Look-ups in named tables: a row name and a column name give one cell, copied from the table.

gol:
cols = pidalof, vomon, sak, gifo, fos, malifu, fam
losu: [92, 135, 181, 127, 132, 143, 199]
muf: [109, 137, 112, 140, 203, 163, 90]
tir: [170, 157, 110, 167, 169, 130, 72]
tuvodab: [116, 148, 124, 153, 207, 162, 97]
nakes: [191, 165, 131, 177, 140, 112, 92]
rase: [98, 130, 177, 122, 115, 137, 202]
talebab: [143, 178, 176, 183, 176, 136, 143]
siloz: [70, 126, 150, 119, 179, 168, 160]
vade: [107, 143, 188, 137, 122, 132, 201]
vezivo: [79, 88, 113, 79, 117, 148, 155]
sav: [162, 112, 119, 112, 56, 98, 144]
kez: [119, 139, 108, 144, 199, 159, 85]

fam of rase: 202
fam of muf: 90
sak of vade: 188
pidalof of vezivo: 79
sak of siloz: 150
pidalof of talebab: 143
Row with the largest sak: vade

vobof:
	ruv	seg	fazole	sef	sev	sino	gerogif	belo	tun	nov
tenepe	45.0	47.7	50.2	69.7	46.0	67.0	85.5	27.4	17.9	67.7
zezin	85.9	49.5	43.7	58.6	89.7	45.3	59.0	58.6	48.4	52.7
nomamo	62.8	51.5	68.1	32.2	55.3	37.7	33.2	72.5	84.6	41.2
boz	67.8	26.2	57.5	34.1	63.9	22.8	37.7	70.5	65.5	59.0
pibo	64.7	52.8	37.7	65.1	70.2	54.4	61.7	55.6	34.8	60.0
zesudon	39.2	50.7	58.9	48.6	37.3	54.6	51.7	43.6	55.2	51.3
gagava	60.5	52.4	86.6	23.1	44.5	37.7	35.8	74.8	96.5	38.7
setakiv	73.6	56.6	50.9	55.7	70.1	53.3	70.1	54.7	39.3	47.9
bomim	66.7	67.3	75.1	35.8	58.8	48.4	33.4	73.9	98.0	34.2
lim	45.5	35.6	35.1	61.4	51.6	50.9	65.6	27.7	18.2	61.4

What is the sino of setakiv in vobof?
53.3
What is the sef of nomamo in vobof?
32.2
What is the sev of gagava in vobof?
44.5
What is the fazole of pibo in vobof?
37.7
What is the ruv of bomim in vobof?
66.7
What is the fazole of tenepe in vobof?
50.2
What is the nov of gagava in vobof?
38.7
What is the nov of bomim in vobof?
34.2
What is the nov of boz in vobof?
59.0
What is the fazole of bomim in vobof?
75.1
What is the seg of nomamo in vobof?
51.5
What is the tun of gagava in vobof?
96.5
What is the sev of zesudon in vobof?
37.3
What is the gerogif of zezin in vobof?
59.0
What is the gerogif of gagava in vobof?
35.8
What is the seg of pibo in vobof?
52.8
What is the tun of lim in vobof?
18.2
Row with the largest belo: gagava

rer:
,zaladuv,duso,bosine,vetuma,gazi,giti,ses,lomaze,nukezog
koz,-7.3,34.0,-14.5,-21.0,1.7,-36.4,-8.6,18.8,-21.7
bovufiz,22.8,52.6,-13.7,-38.5,33.3,-53.8,-1.8,42.3,-17.5
ges,-9.6,12.9,0.2,-23.4,-7.1,-18.0,-12.0,5.5,-9.2
fugug,31.7,-36.4,1.9,0.6,18.2,25.3,16.1,-1.8,28.0

What is the lomaze of koz in rer? 18.8
What is the nukezog of fugug in rer? 28.0
What is the lomaze of fugug in rer? -1.8
What is the ses of koz in rer? -8.6
What is the gazi of bovufiz in rer? 33.3
What is the duso of fugug in rer? -36.4
Which row has the largest bosine? fugug

kozimi
         rotesuv  netil  didenek    pil  popami  terup    gub   zode    zoz  fulonuf
sigovo     -2555   -775      514  -4844    1885  -1343   -863   5364  -3383     2686
nop        -1639   -896     -604  -4336    1003  -1796  -1560   2640  -2173     1394
gikan       -172  -4566    -1511  -1338   -3906   5400  -3491  -2197    402    -2284
nutuzi      -642  -3011    -2388  -4969    -364  -1050  -2107   1744  -3527     1995
vunabez      246  -5610    -4371  -1265   -4948   1216  -1893  -3912  -3908     -994
tun         -406  -3185    -2222  -6044     -45   -535  -2685   2612  -3221     2401
pimotem    -1887  -1379     -718  -5725    1674  -2104  -1150   4688  -4134     3316
rinido       640  -6733    -5255  -2498   -5360    946  -2157  -3641  -5228      149
zevus         58  -4336    -3606  -4083   -2274   -387  -2118   -404  -4127     1260

nutuzi, gub => -2107
sigovo, pil => -4844
nop, zode => 2640
gikan, zoz => 402
pimotem, terup => -2104
gikan, fulonuf => -2284
pimotem, didenek => -718
pimotem, pil => -5725
vunabez, netil => -5610
pimotem, zode => 4688
nutuzi, terup => -1050
sigovo, zode => 5364
zevus, pil => -4083
nop, pil => -4336
vunabez, zoz => -3908
nutuzi, rotesuv => -642
gikan, gub => -3491
rinido, zode => -3641
rinido, rotesuv => 640
tun, zoz => -3221
Row with the largest fulonuf: pimotem

betok =
        nitis   gaz  sunide  rofo  vanev   lik  sivudo  moguses  vagevo   tob
pak      7265  6001    7062  3874   4691  3765    4871     4030    5970  7463
kesuga   8152  5358    7395  4154   3442  3205    3922     3087    5911  5972
vuzet    3529  6103    5631  5436   4518  3994    4524     4523    4079  5817
budoli   3547  4508    4620  7838   4665  5789    4525     5173    3830  3060
bibide   5317  6838    7646  6599   2650  2622    3414     2949    3542  6119
gesul    3705  6286    5810  4561   5426  4463    5019     5263    5741  5676
zole     5158  4348    2464  4429   7612  7890    7604     7693    5338  5596
siga     2237  6524    4653  8072   4493  5406    5083     5799    2727  4260
didi     4682  4103    2718  3841   7493  7512    7034     7459    6331  4454
zap      4869  4856    3969  6469   5849  6776    6101     6410    4601  4288
zusire   4898  6081    6267  7480   3393  4272    4149     4199    3555  4471
tuda     4308  4039    4039  5271   5590  5951    5145     5623    5384  3514

moguses of kesuga is 3087
vanev of budoli is 4665
moguses of bibide is 2949
tob of zole is 5596
tob of didi is 4454
sivudo of didi is 7034
gaz of siga is 6524
vagevo of siga is 2727
sivudo of kesuga is 3922

lavo
         sadu  mifa  vaku  feguki  gal  vitokad  fule
nokogip    83     5   -88     -26   27      -70   -64
par        91    21   -77     -54   30      -70   -77
tep        61    -2   -71      -3   19      -61   -31
goled     -32   -19   -10      77  -25       29    70
zop       -27    -7    15      16    8       25    86
romafep    72    13   -66     -27   22      -63   -46
tas       -15    34    23     -29   -7       38    45
bes        93    28   -73     -64   29      -68   -83
navag      33    57    -9     -75    1        6   -23
dugo      -12     4     1      34  -15        8    50
sor        33   -15   -52      25   14      -48    11

What is the vitokad of par in lavo?
-70
What is the mifa of navag in lavo?
57
What is the mifa of tas in lavo?
34
What is the vaku of zop in lavo?
15
What is the vitokad of tep in lavo?
-61
What is the gal of dugo in lavo?
-15
What is the feguki of romafep in lavo?
-27
What is the vaku of goled in lavo?
-10
What is the gal of tas in lavo?
-7
What is the gal of bes in lavo?
29
What is the fule of tas in lavo?
45
What is the fule of zop in lavo?
86
What is the feguki of navag in lavo?
-75
What is the vitokad of navag in lavo?
6

mas
         batev    mos  zepizit
saruru    0.50  -0.95    -0.55
ziko      0.07  -0.96    -0.15
vug      -0.43  -0.21    -0.83
fos       0.84  -0.47    -0.17
basalep  -0.48   0.05    -0.76
vize      0.99   0.15    -0.48
ves       0.38   0.59     0.31
kerap    -0.62  -0.15    -0.75
fak       0.18  -0.84    -0.21

zepizit of vize: -0.48
mos of vug: -0.21
batev of kerap: -0.62
batev of ziko: 0.07
zepizit of saruru: -0.55
zepizit of vug: -0.83
mos of ves: 0.59
mos of fak: -0.84

sobaf:
fields: lidolal, nel, dufelik, derelip
kimanib: [-7256, 2898, 1228, 3516]
pigov: [-6172, 2740, 1625, 7009]
sipubim: [-8722, 2122, 1465, 6245]
tazen: [-5729, 2541, 1162, 4854]
lebur: [3500, -2168, 1123, -852]
nuzal: [2630, -1687, 1282, -2189]
ren: [-5853, 3708, 1547, 7157]
lekuv: [6243, -581, 1112, -1322]
fedaz: [-5200, 4773, 1555, 5240]
pudi: [-1490, 4521, 1188, 6458]
fifebo: [-6350, 4706, 1205, 6270]
maviko: [2373, -2492, 1278, -149]
kifeziz: [4095, -2082, 710, 162]

What is the dufelik of nuzal in sobaf? 1282
What is the lidolal of kifeziz in sobaf? 4095
What is the nel of fifebo in sobaf? 4706
What is the derelip of kifeziz in sobaf? 162
What is the derelip of kimanib in sobaf? 3516
What is the derelip of pudi in sobaf? 6458
What is the nel of pudi in sobaf? 4521
What is the derelip of fifebo in sobaf? 6270
What is the lidolal of pigov in sobaf? -6172
What is the nel of lekuv in sobaf? -581
What is the dufelik of maviko in sobaf? 1278
What is the lidolal of lebur in sobaf? 3500
What is the dufelik of fifebo in sobaf? 1205
What is the nel of fedaz in sobaf? 4773
What is the nel of sipubim in sobaf? 2122
What is the derelip of lekuv in sobaf? -1322
What is the nel of nuzal in sobaf? -1687
What is the derelip of fedaz in sobaf? 5240
What is the derelip of nuzal in sobaf? -2189

